Rotation paths and how fast each direction turns (deg/step)
Each turn is a multiple of 5 degrees from 10 to 175, or 0.
Each row of a path follows its step; steps can be skipped.

step 1: [-4.33 -0.77 -1.55 -0.88 -1.65  1.33 -1.36  2.41 -1.60 -1.63 -4.35  1.37
  2.59 -2.30  0.51 -7.93 -1.59  0.29 -0.15 -2.81 -0.39  1.09 -0.58  0.33
  2.37  4.47 -1.55  1.74  1.87  0.71  0.81  2.65 -1.15  0.82 -0.93 -0.44
 -2.23  0.31 -0.11  0.89  1.91  2.46  0.04 -1.77  2.40  2.00 -1.23  0.53]
step 2: [-2.68 -0.75  0.99  1.14  1.40  0.58 -0.78  4.78 -0.66  2.37 -1.93 -4.43
  4.14 -0.07 -1.87  0.03  1.64 -1.81  0.48  1.78  1.28 -0.41  0.12  2.78
 -1.97  2.99 -1.59  4.88  0.68  2.70 -0.89  0.04 -2.69  0.16 -2.62 -0.46
  0.36 -5.33  0.68  0.91  3.16 -3.33 -0.66 -2.24  0.07 -1.87 -0.49 -0.96]
step 3: [ 2.62 -4.10 -3.03 -0.96  1.64  2.57  0.53  1.75  1.97  0.60 -0.12 -2.30
  0.61  0.39  1.58 -3.67 -1.74 -0.27 -0.88 -1.60  2.39 -2.19 -1.12 -0.97
 -0.03  2.65  1.20  4.00 -1.18 -0.20 -1.59 -4.45 -1.94 -3.04  1.46 -0.98
 -2.18 -0.91  2.05 -2.10 -0.11 -2.80  2.77 -1.14 -3.32 -0.95 -1.73  4.84]
step 4: [-1.40  0.56 -1.04 -3.83 -0.46 -0.59  1.88  1.42 -0.70 -1.79 -3.81 -0.47
  0.85 -1.42  2.06 -3.36  0.30 -0.56  2.51  0.59 -2.37 -0.15  0.32 -0.33
 -0.33  3.63 -1.36  1.96 -0.14 -1.15 -4.52  0.23 -5.54 -4.25  0.99  2.89
 -1.23  1.93  0.70  1.44 -0.09  0.87  4.88  3.31 -0.77  1.00  1.35 -2.23]
step 5: [-0.59 -2.62  1.37 -1.75 -1.05  0.92 -3.42 -0.29  1.59 -1.01 -0.05 -1.17
 -2.42 -2.58 -2.14  0.30 -1.38  1.09  6.00 -1.19  1.31  1.72 -1.42  1.94
 -1.12  2.79 -0.56  4.36  1.53 -0.44 -1.66 -0.89 -0.61  0.26  1.71  3.14
 -1.21 -3.43  0.77  0.87  3.80  0.88  0.62 -2.52 -0.47 -4.42  3.03 -3.63]
step 7: [ 0.54 -1.20 -0.91 -1.01  0.11  4.47  1.41  1.45  0.05  1.70 -3.95  0.84
  1.20 -0.41  0.03 -2.00  2.06  2.86  0.97 -0.45  0.59 -2.95  3.91 -1.43
 -0.33  0.66  3.73 -2.47 -2.76 -0.27  0.06  2.07 -5.55  0.12  3.79  0.32
 -0.58 -0.42  3.90  3.03  0.58 -1.73  1.59 -0.26  0.05 -0.87  0.46 -4.85]
step 8: [-2.28 -0.46 -0.47 -1.92 -1.12  2.85 -2.31 -0.15  0.36 -0.19 -1.70  0.87
 -2.65 -1.07 -1.65 -4.06 -0.28  4.08  3.77 -1.28  2.19 -0.72  1.10 -2.47
 -0.87  1.29  1.59 -0.53  4.36 -1.59  2.28 -0.94 -4.34 -2.03 -2.86  1.98
  2.86 -0.06 -4.11  0.65  1.26 -2.18 -0.12 -2.78  0.01 -4.34 -1.83  0.09]
step 9: [-2.31 -0.32  1.54 -0.25  3.60  0.13 -6.63  2.33  1.10 -0.03  1.77  1.33
  1.18 -3.19  1.67 -2.14  3.12  2.83  1.52  1.09  0.20 -2.68  0.54  0.40
  0.49 -2.48  1.13  2.09  0.98  0.22 -3.60 -2.24 -2.23  0.93 -2.23 -0.29
  0.89  0.34  0.76 -0.39  4.28 -1.37  1.72 -0.69 -0.02  3.63 -4.14 -1.31]
step 10: [ 0.40 -0.70 -3.45 -2.10  0.02  5.05 -1.04  3.74 -0.59  2.34 -0.42  2.75
 -0.20 -1.89  1.07 -1.59  1.40 -0.71  0.81  1.60  1.00 -0.22 -2.56 -0.77
  1.41  4.18  2.24  1.91 -3.12 -1.29  3.12  0.80 -1.44 -0.03  0.87  0.32
 -0.73  0.63  2.04  1.08  2.82 -0.16  1.22 -5.41  2.73  5.05  0.54  0.15]
step 14: [-3.16 -2.56  1.82 -0.68 -4.90  0.88 -2.59  0.67  0.05  1.13 -1.24 -0.08
 -0.36 -0.47  0.34  1.81  1.22 -3.43  2.02 -3.79  0.14 -3.47  0.69  0.56
  3.38  1.51  0.11  2.96  1.84  1.33  0.53 -0.68 -1.90  0.60  1.43 -1.23
 -0.04 -1.46  3.63 -2.67 -0.44 -2.57 -1.69 -2.41  1.66 -2.35  0.03 -6.28]
[ 0.08  0.23  0.30 -0.13  0.84  0.66 -0.11  0.36  0.12 -0.55  0.47  0.05
  0.60 -0.02 -0.04 -0.35 -0.44  0.97 -0.40  0.83  0.98  0.27  0.77  0.69
 -0.43  0.55  0.26  0.42 -0.08 -1.08  0.49 -0.14 -0.78 -0.26  0.16  0.95
 -0.72 -0.44  0.15  0.46  0.35  1.31  0.85  0.67 -1.25 -1.08 -0.08 -0.32] : 20
[ 0.15 -0.57 -0.41  0.53  0.45  0.06  0.69  0.25  0.01  0.76 -0.05  0.00
  0.21  0.63 -0.01 -0.85 -0.10  0.03  0.32 -0.30  0.33  0.45  0.00  0.17
 -1.28 -0.08  0.48 -1.71 -1.00  0.00 -0.15 -0.65 -0.53 -1.20 -0.07  0.03
  0.45  0.24 -0.23 -0.01 -0.84 -1.57 -0.20  1.02 -0.41 -0.74  0.02  0.30] : 85
[ 0.26 -0.29  0.20  0.09 -1.22  0.15  0.68 -0.83  0.33 -0.23  1.05 -0.46
  0.96 -0.04  0.26 -1.08  1.21 -0.36 -0.08 -0.83  1.14 -0.55 -0.05  0.72
  0.72 -0.91 -0.68 -0.15 -0.38 -0.24  0.30  1.24 -0.74  0.03 -0.29  0.12
  0.62 -0.42 -0.55  0.22  0.59 -0.17  0.10 -0.32 -0.22 -0.07 -0.68  0.19] : 55
[-0.68  0.18 -1.09 -0.91  0.17 -0.83  0.62  1.15 -0.79 -0.30 -0.10  0.30
  1.16 -0.25  0.73  1.09  0.30  0.34 -0.86 -0.25 -0.23  0.59  0.41 -0.23
 -0.65 -0.87 -0.56  0.59  0.60 -0.34 -0.53  0.39 -0.40 -0.10 -0.91  0.16
  1.04  0.50 -0.84 -0.08 -0.28 -0.10  0.60  0.29  0.40 -0.36  0.03 -0.15] : 155
[-0.74 -0.84  0.19  0.50 -0.18 -0.92 -0.05  0.27  0.32  0.75  0.23  0.21
 -0.44  0.39  0.80  0.19  0.30  0.21 -1.53 -0.15  0.47 -0.86 -0.62  0.07
  0.39  0.23 -0.15 -1.03  0.31  0.47  0.86 -0.69  0.06 -0.41 -1.38  0.68
 -0.81  0.52  0.11  0.46  0.54  0.36  0.31 -0.42 -0.08  0.20  1.14 -0.68] : 25
[-0.40 -1.12 -1.13  0.13 -0.36  0.24  0.13  0.00  0.44  0.28  0.15  1.25
 -0.19  0.35 -0.44  0.23 -0.12  0.97 -0.22 -1.63  0.40  0.46 -0.57 -0.11
 -0.22  0.48  0.18  1.05 -0.58 -0.04  0.81 -0.17  0.55  0.83  1.38  0.13
 -0.04  0.51 -1.03 -0.01  0.19  0.05  0.10 -0.37 -0.47 -0.17  0.20  0.69] : 155
[-0.09  0.71  0.13  0.92 -0.14  0.37  1.28 -0.34 -0.65  0.57 -0.14  0.55
 -0.29 -0.16 -0.49 -0.03 -0.20 -0.87  0.47  0.10 -0.85  0.53  0.43 -0.05
 -1.00  0.09 -0.01 -0.07 -0.81  1.02  0.29  0.12 -1.31  0.75 -0.46  0.92
  0.18  0.23 -0.04 -0.38  0.92  0.77  0.77 -1.20  0.26 -0.29  0.45  0.04] : 125
[-0.71  0.87 -0.37  0.34  0.46 -0.67  0.72 -0.30  0.66 -0.80  0.45 -0.17
 -0.39 -0.57  0.06  0.41  0.16  1.65  0.79 -0.92  0.10  0.06  1.04 -0.63
  0.11 -0.14  0.35  0.07 -1.02  0.41  0.87 -0.12  0.10 -0.94 -0.63 -0.25
 -0.23 -0.46  0.60  0.62 -0.43  0.20 -0.59 -0.62  0.66  0.22 -0.76 -0.44] : 40

step 0: [ 2.22 -1.17  1.70 -2.34  1.39  0.19  0.26  1.16 -0.06 -2.25 -1.38 -1.65
  2.91 -1.98  4.33 -3.45  3.17 -0.64  0.93 -2.02  1.34  2.85 -1.37  0.58
 -0.18 -2.34 -0.62 -1.55  1.77  0.01  1.51  3.21 -1.06  0.44 -1.85  1.95
 -2.05 -0.30 -0.48  1.13 -1.50  2.05 -4.80 -3.52 -0.85  2.32  0.06  1.94]
step 4: [ 2.30 -2.19 -0.66  2.90  0.58 -1.36 -0.46 -0.76 -0.60 -1.02 -1.87  0.66
  1.40 -1.95  6.41 -0.92  2.28  1.29 -0.75 -1.99  1.74 -0.05 -1.24  1.06
  0.88  1.03  2.11 -2.92 -3.10 -0.56  0.54  4.80 -2.18 -2.82  2.08  1.51
  0.11  0.67 -0.05 -1.34  3.20 -0.81 -1.88 -0.80 -1.11 -1.98  0.18  2.58]
step 5: [-1.45 -0.50  1.06 -2.44 -0.45  1.84  0.05 -0.31  1.75 -0.70  3.43  1.51
 -2.60  1.86  0.01 -3.16  3.57  4.17 -0.13 -0.95 -1.27 -0.30 -3.95 -0.71
  0.03  0.64 -0.63 -4.28  2.25  0.08  0.09  1.90 -1.44  1.14 -0.38 -0.92
 -1.58 -0.77 -3.98 -3.01  3.97  0.96 -0.91 -0.01 -2.47 -1.88 -1.69 -1.71]
step 7: [ 1.27  1.53  1.55  0.54  1.26 -0.43 -3.34 -0.18 -1.17  0.05 -0.15  1.81
  1.62 -1.88  1.16 -1.06  4.12  1.25 -3.33 -3.48  0.78 -1.98 -0.73  1.98
 -2.27 -2.08  0.56 -0.49  0.57 -0.21 -3.40  4.75 -0.95 -1.36 -1.81  0.56
  1.64  1.12 -2.95 -1.83  0.48  2.04 -1.14 -0.78 -4.96 -1.84  2.16 -0.64]
step 8: [-2.07 -2.33  1.28 -1.16  1.54 -0.02 -1.92 -0.16 -0.28 -1.24 -1.08 -2.37
 -4.11 -0.71  4.41 -4.70  3.32  2.92  1.11 -0.70  0.59  1.76 -2.22 -0.59
  2.09 -0.56  1.74 -4.57 -2.65 -3.09 -0.42 -0.46 -0.59 -1.48  0.39 -1.11
 -1.54 -2.36 -2.30  0.24 -2.06  0.86 -0.97 -0.52 -0.47 -0.66 -1.52  0.90]
step 10: [-3.12 -2.25  1.34  0.15  0.43 -2.29 -1.28  0.62 -3.54 -0.17 -1.88 -0.12
 -1.81  1.60  0.80  1.89  1.47  0.27 -2.65 -2.23  0.96 -0.50 -0.66 -0.60
 -2.07 -2.89  0.43 -0.88 -2.17 -0.91  1.20  3.05 -0.88 -2.54 -1.46 -2.05
  3.82 -3.25 -3.15  0.39  0.93  4.01 -2.39  2.15 -1.22 -2.50 -0.18  2.50]
step 11: [ 0.20 -2.51 -0.34 -2.29  3.03 -0.43  0.10 -2.35  0.46  1.69 -1.40 -0.91
  4.32 -2.24  2.16 -4.27  4.53  2.88  0.02  0.83  0.24 -1.39 -2.37 -0.48
 -0.78 -0.23 -2.68 -3.26 -1.26 -1.09 -2.68  1.70 -0.93  0.24 -2.34  1.93
  0.66 -3.92  1.04  1.19  0.16  1.94  0.33 -1.51 -1.91 -0.36 -0.48 -0.88]
step 12: [ 0.82 -2.10  1.16 -1.25  1.62 -2.30  0.83  0.72  0.70 -0.56  0.37 -0.59
 -2.30  4.09  2.18 -1.48  1.68  1.79 -3.44 -0.02  1.68  4.53 -1.16 -0.16
  0.88  2.49  1.24 -1.37 -0.06  0.72  0.91  4.71  0.54  1.64  1.87  0.59
  1.29 -1.38 -2.24 -0.23 -0.61  0.38 -3.70 -1.66 -1.92  1.97 -2.10  4.38]
step 13: [-0.81 -1.11  2.13  0.23  0.41 -1.13  1.07  1.73 -0.44 -0.97  0.90  0.19
  4.06 -0.29  2.28  0.70  4.49  1.64 -2.57  0.83  0.88 -0.27 -1.23 -2.32
  1.29 -4.06 -2.49 -3.13  1.17  1.52  1.71  1.78 -0.63 -3.50  0.09 -0.72
  0.55 -1.45 -1.88 -0.63  6.06 -0.01  1.59  1.72 -1.18 -2.79 -1.54  1.23]
step 14: [-0.73 -1.10  0.11 -2.95 -0.21  1.42 -0.44  0.32 -0.32 -1.80 -3.38  2.35
 -1.32  1.63  0.54 -2.54  1.93  2.42  1.57 -1.78  0.52  1.20 -2.25 -3.86
 -2.15 -0.86 -0.66  0.27 -0.09  0.82 -0.76  5.22 -2.76  1.96 -5.39 -0.79
  1.76 -2.52 -0.90  2.27 -0.26 -0.22 -2.09 -0.93 -2.09 -1.19 -2.65 -0.92]
[-0.58  0.13  1.14  0.66  0.38 -0.51 -0.48 -0.23 -1.25 -0.47  0.29  0.63
  0.62  0.71  0.66  1.08  0.18 -0.74 -0.03 -0.75  0.29 -0.40  1.27  0.18
 -0.38  0.63  0.56 -1.33  0.70 -0.52  0.09  0.42 -0.64  0.08 -0.54  0.35
 -0.22  0.23  0.37  0.01  0.09 -0.16  1.27  0.47  0.01  0.17 -0.21  0.17] : 120
[ 0.22 -0.48 -0.12  0.26  0.19  1.03  0.31 -0.18  0.61 -0.78  0.28  1.08
 -0.11 -0.04  0.72  0.60 -0.82  0.16  0.67 -1.30 -0.67  0.12 -0.77  0.50
 -0.49 -0.22 -0.45  0.24 -0.15  0.80  0.58  0.26 -1.11 -0.17  0.11  0.40
 -1.01  1.08  0.47 -0.30  0.65 -1.04 -0.58 -0.23  0.74 -0.09  0.16 -0.55] : 25
[-0.13 -1.06 -0.02  0.63  0.27  0.29  1.11  0.88  0.38 -0.85  1.21 -0.21
  0.41 -0.29  0.47  0.17 -0.27  0.52 -0.90  0.36 -0.32  0.21  1.44 -0.03
 -0.26  0.29  0.18  0.72  0.14  0.41  0.22  0.06 -0.26  0.80  0.00 -0.82
 -0.92 -0.34 -0.47  0.05 -0.95  1.09  0.34 -0.93 -0.04 -0.62  0.39  0.09] : 115
[ 1.20 -0.29  0.23  1.06  0.56 -0.42 -0.18  0.97  0.32  0.47  0.00  0.48
 -0.13  0.49 -0.30  1.33 -0.05 -0.63 -0.40  0.36  1.22 -0.54 -0.48 -0.30
  0.62  0.15 -0.33  0.09 -0.21  0.06 -0.61 -0.28 -0.34 -0.61  0.44  0.47
 -0.79  0.37  0.16  0.02 -0.49  0.76 -1.20  0.70 -0.89 -0.86 -0.62 -0.41] : 125
[-0.02  0.87 -0.37 -0.53  0.01  0.17  0.25 -1.22  1.00  0.20  0.37  1.34
  1.51 -1.38 -0.56  0.78  0.70  0.32 -0.51 -0.11  0.13 -0.04 -0.06  0.21
  0.26 -0.53 -0.32 -0.41  0.65 -0.38  0.36 -1.26 -0.22  0.00 -0.04  0.47
 -0.56 -0.38 -0.09 -0.30  0.03  0.29  0.17 -0.31 -0.89  0.07  0.17  0.81] : 170
[-0.80  0.54 -0.36  0.96 -0.08 -0.06  0.11 -0.13  0.38 -0.57 -0.67 -0.87
  0.36  0.41  0.39  0.81 -0.05 -0.16 -1.44 -0.28  0.31  0.32 -0.19  1.21
  0.18  0.29  0.22  1.08 -0.03 -0.56 -0.12 -0.24  0.58 -0.50 -0.38  0.84
  0.76  0.11 -1.10 -0.45  1.09 -0.55  0.07 -0.60  0.23 -1.17  0.06 -0.21] : 125
[ 0.06 -0.33 -0.16  0.63 -0.48  0.59  1.11  0.38  0.58  1.16  0.01  0.83
  0.24  0.33 -0.26  0.07  0.21  0.38 -0.55  0.66 -0.30 -0.61 -0.29  0.06
  0.51  1.34  0.49 -0.50 -0.14  0.26  0.32  1.02 -0.12  0.50  0.21 -0.47
  0.76 -0.08  0.83  0.47  1.77 -0.18  0.26 -0.55 -0.42  0.25 -0.91  0.48] : 45
[ 0.60 -0.50 -0.20  0.67 -0.40 -0.47 -1.29 -1.02  0.27 -0.44  1.01  0.03
 -0.75  0.21  0.13 -0.76  0.08  0.62  0.02 -0.26  0.11 -0.59  0.07 -0.32
 -0.33  0.71 -0.55  1.10 -0.06 -0.41  0.64 -0.80 -0.45 -0.45 -0.18  0.73
 -0.07 -0.44 -0.31  0.93  0.38  0.45  0.70 -0.56 -0.22  0.68 -1.52 -0.40] : 115
